[[150, 108, 154, 151],
 [140, 107, 144, 141]] ans = 140

[[144, 154, 150, 106, 149, 138, 153],
 [115, 153, 154, 104, 139, 136, 149],
 [127, 132, 150, 149, 152, 153, 112]] ans = 112

[136, 129, 108, 155, 115] ans = 129

[[157, 130, 136, 138, 117, 134, 138],
 [146, 140, 123, 120, 118, 115, 108]] ans = 117

[134, 151, 126, 120, 132, 121] ans = 126

[104, 102, 147, 98, 101, 108] ans = 102

[105, 117, 148, 143, 111, 147] ans = 117

[126, 135, 125, 156, 142] ans = 135
---
[127 125 127 115 105 128] ans = 115

[[141 149 128 150 110]
 [119 109 129  99 142]
 [109 146 149 147 104]] ans = 149

[133 111 101 129 142 128] ans = 129

[[141 115 106 121 105]
 [115 147 145 131 153]] ans = 145

[[144 130 118 131]
 [135 121 115 140]
 [103 127 138 124]] ans = 127

[155 111 139 126] ans = 111
---
[154 135 157 134 143]
154, 143

[[124 107 137 116 150 107]
 [144 139 128 116 140 144]
 [116 140 137 144 123 136]]
124, 136

[[105 126 109 148 112 129]
 [131 117 114 127 120 124]]
105, 124

[[101 131 105 124 128 120]
 [147 108 153 152 128 145]]
101, 145

[104 118 116 136 103]
104, 103

[104 122 127 137]
104, 137

[[117 150 139 111 120 116]
 [136 133 118 139 149 114]]
117, 114

[128 132 115 107]
128, 107

[129 128 122 132 116 104 136]
129, 136
---
[133 153 135 120 134] value 135
[115 113 157 135 106 132 120] value 157
[136 106 121 138] value 121
[156 122 136 132 151 119 135] value 136
[147 136 109 144 154 114] value 109
[133 101 117 110] value 117
[106 113  99  98] value 99
[113 136 105 123] value 105
[105 132 142 109 110 133] value 142
[144 129 152 110 108 143] value 152
---
Q: [127 105 109 137]
A: 105

Q:
[[111 155 122  99 112 125 126]
 [142 106 128 153 141 128 126]
 [132 117 139 138 133 138 127]]
A: 112

Q: [133 128 123 129 126 144 105]
A: 126

Q:
[[112 123 124 127 113 129 136]
 [139 136 134 128 139 123 119]
 [150 138 137 130 149 122 115]]
A: 113

Q: [115 129  98 145 139 121 133]
A: 139

Q: [110 111 132 108 152 151]
A: 108

Q:
[[140 130 130 119 158 149]
 [108 106 104 135 116 127]
 [114 116 120 143  98 106]]
A: 119
---
[[129 146 137 115 103]
 [126 117 136 141 115]] Answer: 136

[[120  99 127 130]
 [153 136 135 132]
 [131 111 125 127]] Answer: 135

[[137 129 137 122 103 119]
 [120 131 117 121 116 146]] Answer: 117

[[130 109 122 151 123 123]
 [116 144 121 148 112 139]] Answer: 121

[[102 158 108 129]
 [122 111 104 130]] Answer: 104

[[121 142 129 114]
 [129 150 113 107]] Answer: 113

[[130 141 119 129 132 114 103]
 [113 138 138 111 117 133 126]] Answer: 138
---
[[152 103 112 152 151 152 101 112 134 109 125 146 103 105 147]
 [124 135 136 121 124 122 129 136 117 136 116 121 125 132 126]
 [130 134 140 126 130 127 124 140 109 139 108 127 117 134 134]
 [151 104 113 152 150 152 103 113 135 110 126 147 106 107 147]
 [140 132 137 139 141 139 126 137 126 135 125 141 125 134 142]
 [110 142 136 108 109 109 144 136 122 137 127 109 141 138 112]
 [121 122 120 121 120 121 125 120 128 120 127 118 126 119 119]
 [119 126 120 120 118 120 134 120 138 121 139 116 136 122 115]
 [143 108 111 145 143 145 111 111 141 110 134 140 115 109 138]] yields 121

[[127 119 120 128 118 129 106 126 128 131 132]
 [129 120 123 128 119 129 112 124 133 130 130]
 [128 127 130 124 122 124 122 129 128 129 128]
 [135 128 121 128 123 122 114 134 126 129 128]
 [128 120 123 128 119 129 111 125 131 131 131]
 [132 128 128 127 123 125 120 131 125 129 128]
 [128 128 128 127 128 128 127 128 124 129 128]] yields 128

[[110 144 113 117 103 127 127]
 [137 141 108 127 148 113 146]
 [142 108 153 137 122 122 132]
 [128 115 146 131 120 136 148]
 [124 106 137 101 115 120 130]
 [131 130 134 112 109 128 121]] yields 128

[[122 140 141 134 136 124 122 136 134 128 126]
 [115 134 134 133 140 120 118 135 128 127 121]
 [124 138 139 134 135 125 123 135 138 125 127]
 [124 137 139 136 135 125 125 136 137 127 123]
 [105 153 129 147 145 115 128 139 131 127 119]
 [145 104 136 114 108 142 122 120 119 132 125]] yields 124

[[134 119 124 130 124 141 118 125 127 123 139 132 130 130 136]
 [126 135 135 133 134 112 144 132 128 134 111 121 133 122 121]
 [123 132 129 112 126 123 118 130 109 141 124 133 127 131 126]
 [125 125 132 105 118 130 105 126 126 137 145 131 127 140 133]
 [122 130 127 122 132 126 125 129 110 136 124 126 123 129 130]
 [133 126 131 127 125 140 128 127 147 125 143 122 126 132 128]
 [126 138 125 128 133 108 134 132 111 130 112 134 124 118 126]
 [131 133 125 118 128 121 117 128 111 130 127 135 127 125 131]
 [128 131 128 122 129 126 137 131 133 131 124 123 132 124 120]
 [117 128 129 116 129 125 131 131 131 141 133 123 126 129 122]
 [118 129 134 138 132 115 156 131 144 131 121 115 129 129 120]] yields 128
---
[[141 133 111 127 120 123 141 115 113 116 134 132]
 [131 136 119 129 121 120 130 110 121 144 129 116]
 [104 122 144 126 136 112 118 138 134 139 121 110]
 [124 118 145 126 132 129 114 129 142 147 118 119]
 [112 129 112 146 130 120 143 110 124 114 135 115]
 [109 125 115 141 131 116 136 111 132 116 131 111]] out 141

[[111 119 122 130 130 123 118 124 104 138 126 116]
 [140 136 129 123 130 135 130 125 154 113 125 145]
 [125 116 114 121 127 132 108 111 135 123 118 145]
 [145 134 128 121 125 135 132 128 151 119 126 146]
 [145 141 134 125 128 136 140 134 150 119 129 138]] out 111

[[126 127 128 127 130 127 127 126 126 127]
 [125 129 128 129 121 134 128 116 125 121]
 [127 125 139 138 135 131 135 131 120 133]
 [135 126 132 149 127 140 138 134 120 130]
 [122 127 122 115 115 129 120 106 122 123]
 [134 140 129 133 128 130 124 129 128 127]
 [129 144 131 127 122 138 142 127 146 124]
 [134 143 131 130 135 130 140 144 146 129]
 [126 129 122 101 126 111 112 123 131 131]] out 126

[[156 138 141 121 128 137]
 [134 126 122 148 123 134]
 [116 125 128 153 116 137]
 [108 124 125 126 128 122]
 [144 126 127 116 140 127]] out 156

[[131 121 134 128 128 126 132 121 129 124 135 126 104 128 120 125]
 [128 122 128 134 132 124 128 120 132 126 133 123 121 126 130 126]
 [129 126 123 133 132 127 124 124 129 128 129 129 128 123 132 127]
 [127 118 131 130 130 119 134 118 137 117 130 118 110 131 124 129]
 [123 113 138 135 130 116 133 114 138 119 144 119 110 130 128 124]] out 131

[[126 118 123 120 109 145 129 124 116]
 [119 120 124 123 122 131 130 122 119]
 [128 132 130 121 114 122 123 125 123]
 [129 136 133 131 133 138 133 139 132]
 [127 133 132 129 134 111 127 128 134]
 [121 150 128 119 132 130 124 126 134]
 [130 146 133 127 129 136 125 135 139]
 [129 129 129 132 139 115 129 130 135]
 [128 133 130 115 115 129 131 128 122]
 [125 127 131 124 121 141 129 127 128]
 [124 129 125 130 130 118 121 128 128]
 [127 117 127 129 118 131 121 116 120]] out 126

[[129 128 129 128 126 138 140 136 130 142 129 122 146 151 133 113]
 [129 128 130 126 126 141 140 136 129 142 129 121 142 150 134 113]
 [129 128 131 126 126 143 140 136 129 142 129 120 141 150 134 113]
 [129 128 131 126 126 143 140 136 129 142 129 120 141 150 134 113]
 [129 128 130 126 126 142 140 136 129 142 129 120 141 150 134 113]
 [129 128 129 127 126 140 140 136 130 142 129 121 144 150 133 113]
 [129 128 128 128 126 136 140 136 130 142 129 123 147 151 133 113]
 [129 128 131 126 126 143 140 136 129 142 129 120 141 150 134 113]
 [129 128 129 127 126 137 140 137 130 142 129 124 146 151 133 113]
 [129 128 130 126 126 143 140 136 129 142 129 120 141 150 134 113]
 [129 128 128 128 126 136 140 137 130 142 129 123 147 151 133 113]] out 129
---
[117 124  99 138 127] -> 117, 127

[[128 129 139 147 130 128]
 [149 134 128 128 128 133]] -> 128, 133

[135 118 150 121 151 156] -> 135, 156

[[145 129 135 150 122]
 [104 122 120 117 123]] -> 145, 123

[145 135 133 151 113 105] -> 145, 105

[153 129 121 132] -> 153, 132

[[119 121 126 120 138 119 132]
 [111 129 129 106 124 116 132]] -> 119, 132

[[104 123 113 120]
 [107 144 145 113]
 [138 144 123 119]] -> 104, 119

[108 113 119  99 115 101] -> 108, 101
---
[152 124 124 131] >> 152, 131

[[136 130 136 139 134 134 144]
 [143 154 120 138 102 150 142]] >> 136, 142

[106 117 118 116 158 136 144] >> 106, 144

[123 105 116 123  99 127 151] >> 123, 151

[150 152 110 148 106 156] >> 150, 156

[[149 114 131 102 145 127 126]
 [134 131 124 121 129 133 131]] >> 149, 131

[127 153 116 116] >> 127, 116

[133 130 103 133 137 131] >> 133, 131

[122 103 101 137 104] >> 122, 104
---
[[128 127 131 129]
 [117 148 102 134]] ==> 129

[[151 120 120 113 120]
 [106 118 117 157 117]] ==> 120

[[116 100 143 104 144]
 [126 104 146 110 149]] ==> 144

[[122 120 128 100]
 [132 119 136 138]] ==> 100

[[123 142 119 142 140]
 [113 150 129 116 128]] ==> 140

[[125 136 105 109 108 107]
 [149 138 132 109 132 133]] ==> 107

[[150 142 118 146]
 [154 145 114 150]] ==> 146
